In the data rows, 128 means zero.
Each row has a hidden score. How much does it go up from the first row of each pair to the second? 15 means little or no change, 30 a big rise and 0 a big fall. The score is a weighted sum of the row's numbers plus the product of two more (or one squared), each taken from its middle value.
[121 164 148 134  94 115 147 153 140 167 100 117 141 103 155 144]
[176 148 111 179 165 185  92 150 140 131 198 160  92  94 156 159] -> 10
[148 135 135 141 127 160 124 173 135 133 183 136 156 107 166 150]
[ 92 162  96 112 136  74 127 179 170 169 145  73 191 109 140  77] -> 13
[230  79 141 184  79 203  81 126  76 109 146 160 119  88 154 174]
[159 156 117 179 141 174  98 154 142 149 192 140 128 122 135 150] -> 11
[ 94 152 153 123  71  95 113 116 130 145  81  96 125 133 142 105]
[172  22 114 125 212 175 187 110 110   8 144 213 151 190  70 167] -> 13
[167 166 125 157 186 159 107 152 156 162 237 144 135 110 129 161]
[123 122 140 101 154 147 147 152 118 134 137 128 130 180 120 163] -> 29
[ 97 130 139 118  93  85 119 109 137 145  96 108 111 112 131 108]
[137 127 141 139 137 116 158 171 119 159 126  89 158 150  88 139] -> 10
[123 148 113 121 161 100 151 147 166 181 137  95 141 136 105 128]
[177 148 105 179 111 194 120 146 148 150 160 153 131 122 146 180] -> 14
[ 74 118  80 108 146 102 130  55 134 114  93 151 120 113 151  65]
[123 149 115 115  97 101 127  73 136 175 104 119 104 143 141  89] -> 10
[104 173 131 114 127 107 126 140 109 150 109 117  80  99 127 118]
[191 138  99 207 138 175  97 162 163 154 173 128 106 144 140 161] -> 6
[123 134 123 105 166 126 180 172 146 153 143 117 158 161  85 149]
[ 91  88  93  75 137  95 133  54 173 100  87 174 113 153 134 103] -> 23
[ 89 176 171 132  75 101 100 140  57 135 114  82 106  58 162  97]
[122  80  99 131 123 100 136  55 101  74  76 180 126 123 172 108] -> 23
[145 167 191 155  46 153 112 141  62 143 114 105  97  99 140 132]
[ 79 151 122  80 138  77 138  85 158 148 116 109  82 162 120  89] -> 22
[117 151  94 151 104 139  76 164  85 126 163  87 148  94 138 108]
[158  49 121 123  87 113 120  30  86  56  87 183 101 150 149 117] -> 19
[184 107 117 170 102 193  86 104 124  86 153 193 105  86 150 151]
[ 76 141 145 107 129  95 152  82 165 133  80 129 134 127 142 102] -> 18
[ 80 145 107  89 135  80 109 104 188 178 110 102 129 163 107  78]
[185 136 114 183 146 182  93 158 200 180 178 145  93 124 126 191] -> 10
[147 122 125 114 139 147 158 206 117 125 150  90 199 160 142 119]
[101 121 115 102 139 125 102 154  67 135 174  77 142 125  95  97] -> 18
[ 92 133 106  99 122  91 133  83 166 150 101 132  63 171 117  74]
[122 147 144 136  80 116 118 185 110 147 140  85 199  98 144 103] -> 14
[111 118  81 104 148  78 113  46 119  84  85 148  73  75 166  96]
[124 176 157 140  78 100 117 159 132 181 124  84 143  93 131 128] -> 17
[165 142 124 185 157 176 126 157 164 135 200 166 120 128 158 180]
[201 131 171 128  43 189 111 139  96 195 140  85 127 193 136 163] -> 14
[163 149 125 108 145 125 158 169 156 218 179  98 153 206 115 198]
[ 97 115 141  98  47  99 112  50 151 134  71 122 106 131 167  92] -> 9
[155 148 149 115 125 139 125 170 135 144 159 130 111 156 107 161]
[136 117 118 118 168 108 139 161 146 141 184  99 154 169 117 138] -> 11
[132 148 151 120 151 126 155 172 138 168 155 102 154 186  93 161]
[141  11 115 128 187 156 123  86 108   0 150 234 148 187  70 147] -> 24
[ 82 161 150 109  92  81 100 128 138 175 124  83 149 123 107  79]
[255 135 231 212   0 211  48 158  74 197 149  82 107 120 168 186] -> 9
[ 93 146 116 131  61  82  99 130 110 157  91  92 132 101 157  82]
[150 146 164 120 119 140 185 165  95 154 123  92 161 150  84 157] -> 8
[116 145 126 138  78 120 105 185 137 153 129  88 169 101 136  97]
[121 142 162 119 119 131 139 173 120 163 126  97 119 173  99 136] -> 19
[168  97 111 151 203 190 180 150 214 142 174 180 146 230  60 203]
[ 90 183 118 126 140  97 102 138 159 150 145  82 133  82 123  89] -> 25
[134 173 111 117 195  96 191 159 173 208  73 118 136 129 148 182]
[105 180 101 128  87  79  98  89 174 197  80 109 118  98 157 109] -> 18
[155 165 156 147 142 145 153 181 114 161 140 116 156  96 173 208]
[117 177 164 140 101 117 107 156 120 154 113  98 125  89 120 110] -> 10
[ 75 150 101 115 177  91 141 133 134 130 137 101 141 135 107 105]
[ 94 151  88 109 172  74 119  72 160 154 110 122 119  74 141  67] -> 5
[135 136 126 111 133 117 153 159 101 168 183 113 155 156 102 144]
[138  56  95  73 138 105  94  47  81  48  88 180 107 143 151  95] -> 25
[116 133 118 141 182 144 143 166 100 101 132 133 130 104 135 146]
[154  88  93 168 181 167  90 112 108  55 134 213 116  67 155 142] -> 14
[104 161 123 110 150  95 117 125 112 141 118 120 108  65 129 114]
[103 146 157 127  36  93 105 109  71 131  88 108 128  86 171  76] -> 9
[113 161 134 115 110 100 104 140 125 175 150 100 137  97 107  98]
[117 150 150 104 173 117 192 170 130 115 120 115 147 154  94 155] -> 19
[210   4 142 156 141 193 186 115 117  54 136 216 101 186  85 202]
[139 115 162 100 105 132 156 192 116 149 124  98 195 176 114 140] -> 18
[166 123 122 167 162 191  94 140 119  80 154 179  90  89 176 170]
[113 132 111  95 131  91 133  66 146 120  58 156  84 115 131  86] -> 10
[180  42 111 120 200 171 149  93 122  48 148 217 110 213  95 165]
[139 190 151 127 105 112 135 171 138 214 186  62 133 168  82 144] -> 13
[189 130 128 187 165 205 128 140 149 147 149 176 126 132 171 209]
[ 94 139 139 110 103 121 140 149  92 121 141 103 131 107 141 129] -> 21
[158 130 157 125 150 154 160 148 138 132 135 113 130 152 116 157]
[168 128 141 146 149 162 157 177 162 140 155 137 134 189 114 184] -> 21
[ 92 168 151 144  72  95  87 124  95 163  89  75 132  72 168  83]
[ 96 150  88 107 123  75 126  78 141 149 131 112 133 138 118  84] -> 13
[ 89 123 148  90 100  89 122  90 115 149 113  91  85 131 127  67]
[138 138 110 113 148 137 151 165 134 160 176 120 106 164 113 155] -> 22
[115 155 145 108 118 122 152 162 126 163 115  98 113 159  91 128]
[ 96 107  65  96 110  84 127  92 174 118 107 122 178 139 139  61] -> 15
[196 120 103 185 120 200  54 139 134 120 189 136 134 107 149 145]
[173  67 109 147 159 160 122 110 108  41 138 220 138  81 155 169] -> 22
[187 144 122 189 140 169 137 170 152 134 156 150 135 116 183 188]
[ 84 113  93 111 131  96 129  64 153 113 100 141 136 159 130  77] -> 20
[177  86 134 138  84 181 125 144 121 135 179 140 148 207 101 173]
[180  19 105 128 114 167 160  50 163  71  42 226 109 193  54 147] -> 12
[ 73 145 108 104 115  84 127 119 121 147 141  79 130 112 130  70]
[132 147 144 131 105 144 115 152 125 151 135  87 125 184 100 122] -> 19
[112 150 135 123 141 112 132 156 151 146 124 123 161  72 129 139]
[125 175 113 151 105  76 122 138 120 176 102  73 136  67 152 142] -> 12
[139 167 129 120 141 143 109 156 131 162 141  85 152 115 124 143]
[179 113  68 168 160 177 118 161 145  84 149 200 119  78 176 176] -> 18
[153 174 144 128  64 122  68 142 124 201 167  64 132 120 116 108]
[184  99 125 177 130 201  88 127 110  90 125 207  89  72 155 171] -> 19
[ 58 169  82 104 174  64 126 138 119 112 134  92 156  90 139  66]
[ 97 157 120 121 130 122  83 135 144 158 121 100 102  72 150  92] -> 16
[115 147 147 116 100  93 132 105 115 165  91  86 126 131 115 105]
[147 134 143 134 122 169 127 162 134 132 136 142 110 156 111 158] -> 21
[121 128 134 129 182 128 155 160 121 144 140 125 111 162 107 133]
[ 66 134 122  86 129  82 125  92 176 152 101 106 118 147 111  99] -> 21
[178 113 146 177  70 180 135 171  99 130 123 149 106  77 178 198]
[163  43 136 144 136 184 140 114 116  71 183 190 128 195  67 165] -> 15
[143  96 120 121 140 137 153 164 138 140 167 111 153 167  94 142]
[ 74 132 117  90  90  94  87  85 140 139 119 102 131 143 139  74] -> 18
[ 82 155 134 141  72  93 117 180 144 157 103  64 209  94 157  66]
[193  19 153 141 109 171 156 131  99  44 131 195 133 172  84 179] -> 24
[111 146 165 144 116  95 135 116 110 159  90 103 127 118 151 106]
[181  68 104 149 163 193 175 137 126  85 137 186  93 217  89 172] -> 13
[103 176 122 133 126  90 135 119 136 150  75 107 107  72 153  95]
[ 82 135 135 120 112  85 122 104 119 147 116 101 119 125 125  89] -> 22
[ 88 137 117 108 104  85 132 118 155 158 101  87 159 140 133  90]
[ 82 160 132 134 102  95 113 118  83 134  99 107 114  47 172  97] -> 12
[127 135 186 135 140 131 199 149 101 122  99 142 114 146 112 154]
[102 143 141 105 142 110 119  99 128 157  88 104 118 146 135 101] -> 18
[ 75 129 107 113 120  97 145  73 161 146  79 130  92 159 128  88]
[ 75 143 144 115  55  86 123 126 106 171  93  68 156 126 138  91] -> 16
[125 146 119 122 165 135 144 172  98 123 140 111 151 142 111 145]
[107 188 149 140 127 117 105 134  97 144 110 117 110  76 152 108] -> 11
[132  60 101 108 128 110 170  50 118  63  63 207  81 148 156 132]
[132 185 145 137 111  94 133 147 141 187 105  94 117  61 154 127] -> 7
[131 153 130 144 141 115 120 153 108 154 129 110 103  99 142 140]
[177  62 106 189 136 199 144 110 118  46 145 201 111  97 164 173] -> 10
[ 67 141 136 119  79  71 148  90 117 137  72  96 129 121 122  85]
[ 96 155 162 159  43 107 122  67  68  94   1 149  95  32 195  95] -> 12
[133 169 120 132 103 116  96 153 112 175 138  93 150 112 117 120]
[137 150 130 109 150 151 115 166 123 132 160 107 119 165  95 145] -> 20
[ 97 156 122 114 124  94 134 118 149 170  80 104 116 131 112 115]
[108 187 118 130  87 110  50 139 122 163 150  68 131  67 134  88] -> 13
[ 83 147 109  79 116  88 115 121 124 163 104  90 124 136 114  81]
[109 137 131 118 138  92 141 115 164 152  81 109 110 135 122  94] -> 11
[129 152 144 131 127 126  88 152 108 149 149 100 139 111 140 108]
[167 106 126 217 100 183  75 176 155 121 186 118 218 101 147 124] -> 15
[ 85 152 147 111  98  67 141 120 152 164 107  98 125 137 110  90]
[109  45  91  86 137 123 138  52 166  44  82 186 162 123 163  81] -> 22
[182 116 124 208  97 190  78 143 116 109 126 164  78  80 158 179]
[103 104  91  94 101 103 134  60 126  93  44 162 131  99 153  96] -> 16
[116 153  81 123 237 102 144 178 177 143 182 107 162 171 119 167]
[127 120 205 139  80 136 173 167  25  81 100 117 143 104 159 153] -> 7
[122  62 112  71  94 105  90  21 107  53 106 165 100 133 135  72]
[128 148 167 144  67 114  84 146  65 136 112  93 144  50 143  91] -> 10
[128 144 189 161 126 123 172 165  65 140  81 117 124  59 190 146]
[143 121 152 127  83 149 141 210 126 167 134  74 208 163 124 125] -> 20
[156 100 127 170 111 172 169 205 130  99 155 138 205 121 115 155]
[119 132 104 134 164 133 138 169 152 138 142 117 162 129 130 136] -> 18
[162 134  90 159 173 169  94 132 110 101 200 179 130  90 146 165]
[239 162 119 185 119 202 127 147 229 239 204 145 107 177 154 242] -> 10
[ 68 120 116 115  84  86 123  90 177 142  80 114 180 139 139  56]
[189  98 105 176 130 180  86 114 139  75 127 210  92  77 165 163] -> 10
[187 104 135 197 148 206 136 150  81  86 134 190 103  61 165 209]
[ 99 161 110  81 125  96  96 128 151 174 142  78 131 135 122 102] -> 19
[144 167 111 147 132 146 109 152 122 142 186 105 104 123 124 128]
[113 127 114 107 143 123 149 163 111 149 165 114 138 183  80 127] -> 20
[136 138 108 100 168 112 164 160 163 167 163  87 135 177  98 143]
[145 130 107 199 163 173 123 184 152 118 174 137 163  99 162 169] -> 14
[159 113 170 156  92 174 165 160  84 129  98 145 135 144 147 169]
[111 165 141 113 141 122 122 140 117 160 113 121  90  75 155 123] -> 14
[163 123 114 172 130 188  90 137 144  93 135 188 117  73 175 159]
[150 153 113 101 150 128 111 163 183 174 167  93 170 211  77 159] -> 18
[164   5 117 117 135 167 151  93 123   0 104 214 165 197  57 121]
[179 123 154 133 160 161 230 172 169 186  98 132 147 204 102 227] -> 1
[ 92 109 130 106  98  85 115  66 125  98  93 128 100 104 131  61]
[136 122 161 101  89 120 120 151 114 155 177  78 139 148  94 105] -> 18
[105 146 133 123 116  94 136  86 140 167  80 112 107 129 116 116]
[110 164 122 109 111 113 131 151 126 160 125  95 114  91 128 119] -> 17
[100 133 135 116 136 121 108 169  94 132 147 104 140  98 153 126]
[135 154 158 124 138 120 168 138 148 183 168  90 131 178  98 155] -> 5
[182  46 154 120 116 187 118 113 107  66 143 175 140 191 107 143]
[137 163 115 119 120  93 132 143 126 166  91 101 119 103 160 124] -> 6
[ 93 138 155 105  64  90 113 112 124 151  87  87 144 117 129  96]
[173  28 124  85 143 172 139  41 110  15  92 220 106 185  80 112] -> 19
[167 165 140 165 160 170 131 174 165 136 182 155 116  97 168 192]
[105 146 124 137 114 118  87 155  58 136 145  92 123  91 146 141] -> 20
[158 115 149 198  60 195  65 126  74  66 154 149 116  59 214 133]
[ 59 143 102 108 172  71 118 117 131 110 130 115 119 109 153  56] -> 21
[ 72 123 122  74  86  87 126  49 149 129  86 142  86 161 155  72]
[172 114 111 183 127 186 117 161 118 117 156 158 113  98 157 160] -> 11
[154   8 108 103 169 158 138  68 132   0 112 240 121 189  51 155]
[108 120  84 132 114  77 126  59 153 118  61 133 110  78 172  83] -> 1
[123 116 146 111 161 150 146 161 135 144 134 132 136 166 109 165]
[148 146 170 174 102 168  79 163  93 141 190 136 145  97 169 174] -> 15
[142 123 156 136  90 151 149 197 128 128 159 103 191 149 125 138]
[ 69 134 140  82 137  93 133  79 146 149 132  92 107 169 116  74] -> 14
[109 170 109 126 151  93 175 133 142 149  77 103 126  49 160 122]
[ 91 163 108 124 155  64 141 145 118 151 121 101 145  87 146 108] -> 25
[ 53 126 118 104 146  84 149 118 144 138 120 105 158 145 104  92]
[109 169 130 118 113  94  95 126 132 164 122 101  82  85 136  94] -> 13
[185 133 120 172 153 183 106 136 158 129 157 162 125  88 170 175]
[145 127 153 124  92 133 117 148  74 139 152  93 150 145 125 124] -> 19
[141 115 139 143 146 169 169 172 153 127 146 138 147 150 106 181]
[174 114  99 165 176 176  65 135 143 100 167 186 108  96 147 165] -> 15
[117  98 100  99 142 114 111  33 139  87  70 183  88 137 137  89]
[187  91 117 199 115 193  97 130 130 102 156 175 101 105 146 181] -> 12
[147 141 135 101 163 135 162 179 152 166 156  91 167 167 126 167]
[200 107 136 191 129 184 110 170 139 125 185 155 155 127 143 194] -> 15
[123 139 100 133 146 169  97 166 156 144 162 106 111 112 137 149]
[168 131 124 184 129 185  73 141 146 125 193 162 108  91 155 153] -> 10
[ 72 153 102  93 124  77 131  88 155 160 105  90 135 157 127  84]
[146 144 144 136 149 136 156 169 158 180 160  85 139 183 113 148] -> 13
[255  41 141 123 119 206 180 110 146 117  90 215  90 239  85 240]
[ 94 134 130 148 174 106 172 153  98  70  90 143 151  54 149 152] -> 15
[157 147 130 196 147 171  75 153 136 139 175 127 118  96 167 149]
[148 129 135 118 132 164 130 156 127 129 139 119 139 162 120 151] -> 18
[195   1 102 134 158 179 159  95 151  42 124 225  99 193  80 195]
[207  30 136 141 101 188 122 117  58  43 167 203 142 179  75 167] -> 14
[143 142 132 112 126 142 175 165 115 156 164 105 145 151  96 152]
[145 118 155 145  93 156 148 153  80 132 157 109 133 145 108 154] -> 17
[ 98 167 117 108 143  94 127 108 152 167 127 102 104 128 123  93]
[129 158 129 116  89 107 127 100 140 163  87 103 113 123 110 102] -> 13
[194  46 168 155 112 192 166 134  97  48 122 183 123 188  89 183]
[121 160 160 115 122  78 155 135 113 152 111  83 152 140 113 114] -> 8
[139 131 104 151 127 174 112 172 142 110 191 141 170  99 161 150]
[163 107 146 170 108 192 105 158  99 108 189 151 124  79 167 167] -> 16
[ 81  75  86  78 138  98 117  15 152  73  82 178  84 148 143  63]
[155 120 175 124 101 143 109 164  98 130 172 119 130 147 126 144] -> 16
[163   0 135 123 154 182 168  73  71   0 112 244 111 178  78 177]
[104 173 103  95 157  78 130 127 129 187 110  75 118  87 130  94] -> 1
[137 113  75 163 159 196  75 130 163  97 169 156 136  68 151 163]
[ 86 147 137 100 112  82 131 118 140 135  90 113 123 124  95  95] -> 17
[161 110 126 190 145 186 120 153 153 107 174 166 151 118 165 183]
[ 91 177 111 110 129  90 124  93 146 172  91 102 103  74 147  77] -> 4
[141 147  79 156 137 158  76 166 145 128 169 126 139 109 127 130]
[ 89 123 127 112 118  78  99  65 131 128  61 138 135 131 160  74] -> 26
[142 134 168 132 103 140 152 177  92 142 135 104 130 140 108 160]
[144  99 163 142  90 166 155 194  97 105 140  99 209 132 145 135] -> 10
[142 159 148 164  52 166  52 159  43 119 169 100 132  91 180 138]
[103 152 131 109 124  80 106  63 143 168  83 109 105 116 122  98] -> 13
[161 159 145 190 123 189  95 177 121 136 181 140 132  84 167 179]
[194 124 125 206 129 185 112 126 136 103 168 189  81  94 132 177] -> 9
[ 73 137  99 107  97  83 110  77 127 131 114 140 127 122 123  81]
[139 119  92 108 132  95 111  19 118 102  74 165  44 134 156 114] -> 12
[160 116 119 208 136 192  90 156 131 113 175 147 158  81 160 157]
[117 123 143 113  96 106 135 205 140 146 166  70 212 169 129  95] -> 19
[180 100 125 212 116 182 114 192 138  88 165 171 191 104 163 144]
[ 99 177 124 121 162  78 146 129 113 139 125 106 112  80 155 124] -> 15
[ 84 149 156  83  98  82 166  90 157 152  89  95 107 141 154 100]
[161 173 157 150 117 111 195 137 149 188  46 129 107 101 141 218] -> 20
[ 58 160 110  94 154  72 171 119 158 146 125  97 119 141 129  75]
[117 177 129 117 105 103  70 131 115 163 125  79 147  72 148  99] -> 17
[ 69 118 133 106  76  95 120 114  75 122  95 100 132 110 154  82]
[124 156 120  99 142 118 135 159 119 144 155 107 136 155 114 155] -> 20
[170 142 175 124 107 121 202 164 134 176 103 122 133 151  98 182]
[187 118 150 144  90 167  95 162 156 173 198 103 135 176 105 174] -> 20
[144 134 114 115 127 158 145 191 107 170 159 109 170 146 108 165]
[ 47 138 117 100 136  82 127  83 163 134 107 130 118 158 104  75] -> 18
[ 94 158 152 100 128  78 129 101 141 153 109 101 124 143 126  91]
[184  91 120 165 131 197  96 125 118  81 157 193 114 114 153 182] -> 19
[124 173 163 142  88  88 119 128  78 159  83  95 121  72 153 112]
[ 98 168 130 129 125  97  91 138 119 153 101 108 123  68 131  97] -> 19
[150 162 136 112 131 134 133 158  94 156 148  94 137 138 127 132]
[188 120 127 171 140 191  94 154 126 112 200 169  95 106 169 162] -> 19
[159 152 107 162 137 180  86 148 134 150 139 150 114 111 143 148]
[110 153 137 117 123 113 134 124 139 150 103 109 114 123 118 100] -> 15
[ 82 166 126  99 119  80 134  87 183 152 105  95 110 184 142  86]
[ 63 173  49  78 150  77  65  77 181 157 132 105 131 151 105  44] -> 16
[117 142 171 114 116 105 163 157 110 134 111  97 128 147  74 134]
[ 79 170 147 140  85  69 145 123 109 143  78  95 153  67 148 100] -> 8
[ 74 179  98 114 175  79 133 127 146 124 110 111 122  64 140  91]
[166 106 120 163 119 187  74 138 128  88 160 188  97  81 166 159] -> 23
[105 164 109 129  92  96 134 126 131 164  91  89 128  78 162 100]
[165 170  83 158 199 189 139 166 192 154 203 165 124 133 156 176] -> 11
[ 72 133 111  86 111  92 122  83 155 147  99 128 130 139 113  86]
[119 162 129 140 130 132 101 146 114 147 125 118 103 115 129 120] -> 13
[135 189 140 131 107 114 118 132 123 158 105  92 143  90 157 123]
[199  49 117 108 149 166 139  96 142 100 169 185 137 224  69 171] -> 23
[137  39 104  78 130 115  86  55  74  30 145 195 132 151 131 111]
[108  74 117  93 100 111 129  72 118  75  82 143 186 137 143  66] -> 11
[101  98 113  92 122  98 154  34 184 112  75 156 116 157 147 102]
[ 68 157 118  91  95 106  84  93 110 113 105 100 128 111 156  75] -> 16
[156   1 129 132 162 166 173  72  74   0 114 240 107 162  83 175]
[160 149 107 188 136 175 105 147 156 136 158 133 128 117 145 158] -> 4
[ 59 129 144 102 123  83 153  65 131 110  73 132 124 131 111  90]
[120 181 149 142 103 122  84 160  95 159 125  78 138 111 116 121] -> 16
[132 118 124 133 168 148 139 165 145 113 169 124 165 146 129 159]
[121 146 191 122 125  96 155 148 119 153 121  96 131 146  88 121] -> 12
[109  89  95 103 162  93  94  41 158  95 106 179 107 159 148 106]
[138 142 162 147  98 107 148 138 126 161  87 128 114 128 131 136] -> 5
[143 114 115 126 157 151 157 178 144 130 179 118 162 186 120 176]
[131 144 116 174 149 180  99 160 137 107 196 155 135 108 150 147] -> 10
[ 91 139 150 110 111  73 145 176 135 157 126  72 190 127 128  92]
[168 144 143 129 110 141 117 172 131 178 204  92 161 178 119 141] -> 13
[ 98 112 120  99  63 102 145  65 133 130  60 149 121 149 135 107]
[ 77 133 118  90 114  92 128  66 172 130  88 127 104 169 102  61] -> 11
[233  45 141 130  98 195 103 126 163 140 196 164 145 224  84 193]
[ 88 157 117 123 145  90 123  88 131 147  94 110 108 126 116  80] -> 5
[119 135  84 104 124  89 110  66 128 145  77 136  98  68 154 103]
[146 127 134 141 136 150 131 167 111 130 167 117 149 143 111 160] -> 21
[177 135 117 132 126 153  99 172 119 170 183 101 146 190 105 155]
[120 135 126 137 118 127 115 178 136 130 126  72 207  82 162 113] -> 12
[105 182 141 123  96 100 117 138 116 166 118  96 125  81 143 111]
[ 86 149 147 111 144  96 202 138  99 117  55 121 139 118 136 131] -> 16
[157 121 105 184 135 202 102 170 115  81 141 180 109  78 170 181]
[196   6 143 124 166 185 147  87  98  21 123 236 104 180  73 169] -> 15
[155 162 139 133 121 139 171 191 131 158 136 106 143 146 111 171]
[122 159 171 118  97 102 159 119  88 143  79  91 128 120 152 117] -> 8
[ 87 105  93 105 146  86 140  67 140 101  76 153 107 120 138  79]
[163  70  75 135 130 144  73  70  98  30 170 202 119 101 141 134] -> 20
[119 140 151 118 115 102 158 128 122 153  79  84 158 134 137 103]
[ 83 144 126 106 170  89 156 141 138 124 123 112 123 139 115  85] -> 18
[ 71  55  91 110 214  86 167  50  97   0  62 212 101  84 173  95]
[122 164 113 140 150 105  99 134 116 179 145  81 134 117 161 102] -> 6
[207   0 139 119 151 167 169  74  89  20 121 235 140 201  87 181]
[ 88 128 120 109  94  99 138 160 159 132 123  76 219 106 140  67] -> 3
[201  27 136 139 162 188 143 104 125  52 118 210 111 194  64 159]
[137 121 175 133  96 129 147 156  42 119 121  99 157 143 125 131] -> 15
[ 79 110 139 122 104 105 144  64 130 106  62 155 116 124 140  80]
[187  28 139 137 134 170 143 113  82  37 164 185 130 197  74 171] -> 20
[104 118 112 106 172 139 152 157 139 137 156 102 146 157  79 137]
[158 161 152 138 151 177 116 167 114 134 159 135 132 116 152 163] -> 14
[164 133 149 173 100 174 123 167 174 158 186 133 111  95 149 170]
[ 71 128 113  85 143  84 107  70 186 130 124 142 120 152 122  60] -> 16
[143 112 131 104 187 126 178 152 150 144 159 117 160 162  97 151]
[ 64 127 148  97  87  83  96  65  95 108  98 115 120 141 142  56] -> 21
[172 117 131 220 163 192 111 145 138 101 190 171 111  96 162 186]
[106 113  93  98 143  76 124  50 122  99  52 170  97 107 143  71] -> 18
[ 75 134 139  94 109  91 125 103 122 148 113 114 110 144 134  78]
[ 96 169 140  91 114 108 102 120 129 154 116  86  93 111 112  97] -> 13
[147 139 126 120 150 136 127 159 148 136 148 132 115 180 122 154]
[100 158 149  87 124  88 123  81 128 167  77 126  47 146 106 109] -> 12
[180 137 127 183 158 200 148 166 185 132 135 161 100 123 133 203]
[180 138 131 169 166 176 109 122 145 127 151 177  71 104 147 191] -> 18
[168  18 138 102 131 138 131  49  89  34  93 214 131 140 150 154]
[103 157 131 110 133  85 135  96 123 160 101 119  74 111 128 125] -> 6
[ 98  79  61  90 205  94 119  21 159  57 131 191 112 153 111  85]
[106 132 148 125 148 102 165 166 129 144 181  94 148 149 103 123] -> 17
[ 98 149 148  88 132  78 129  96 134 150  84 103  94 118 127  78]
[ 79 158 123 101 118  95 131  67 142 141  69 132  71  99 122  86] -> 13
[207  97 100 167 156 189 101 122 131  94 168 201  84  90 158 158]
[110 174 149 115 135 119 134 143  89 154 123 110 127 101 126 131] -> 19
[ 96 152 127  91  97 100  99 119 122 146 126  98 142 125 131  82]
[177  22 113  92 167 172 152  47 128  25  99 236 103 219  58 145] -> 18
[169  92 135 145 130 177 154 167 104 102 146 131 125 139 123 165]
[205  14 155 141 194 199 231 120  97  30  86 221 114 189 111 240] -> 19
[168 125 100 182 164 198 118 146 155 102 140 171 116 103 167 182]
[185 130 125 163  83 182  78 147 130 135 150 145 118  91 160 159] -> 17
[159  42  90  91 154 150 149  38 170  49  80 217 107 205  71 145]
[102 153 171 115  97 121 143 140 111 136  93 103 126 112 132 128] -> 10
[169  48 143 161 127 191 184 143 154  84 150 164 139 188  86 183]
[170 118 105 175  97 191 108 162 146 117 123 152 131 122 176 172] -> 18
[104 168 104 136 130  67 143 109 147 170  92  93 129  99 141 111]
[139 140 103 142 159 161 152 186 134 140 168 136 172 113 158 166] -> 19
[155 121 135 123 106 148 152 211 158 145 168  91 218 162 125 157]
[118 153 138 109 185 101 175 177 136 116 123 106 111 163 102 153] -> 22
[ 82  91  72 109 141  63 159  98 156 110  67 118 194 126 137  76]
[109 164 141 121 153 118  99 128 124 138 130 124 100  74 145  98] -> 9
[ 73 163  87  82 145  71 114 109 162 154 122  85 119 111 114  62]
[ 91 178 118 119 144  72 159 121 103 133  61  86 137  64 156 117] -> 12
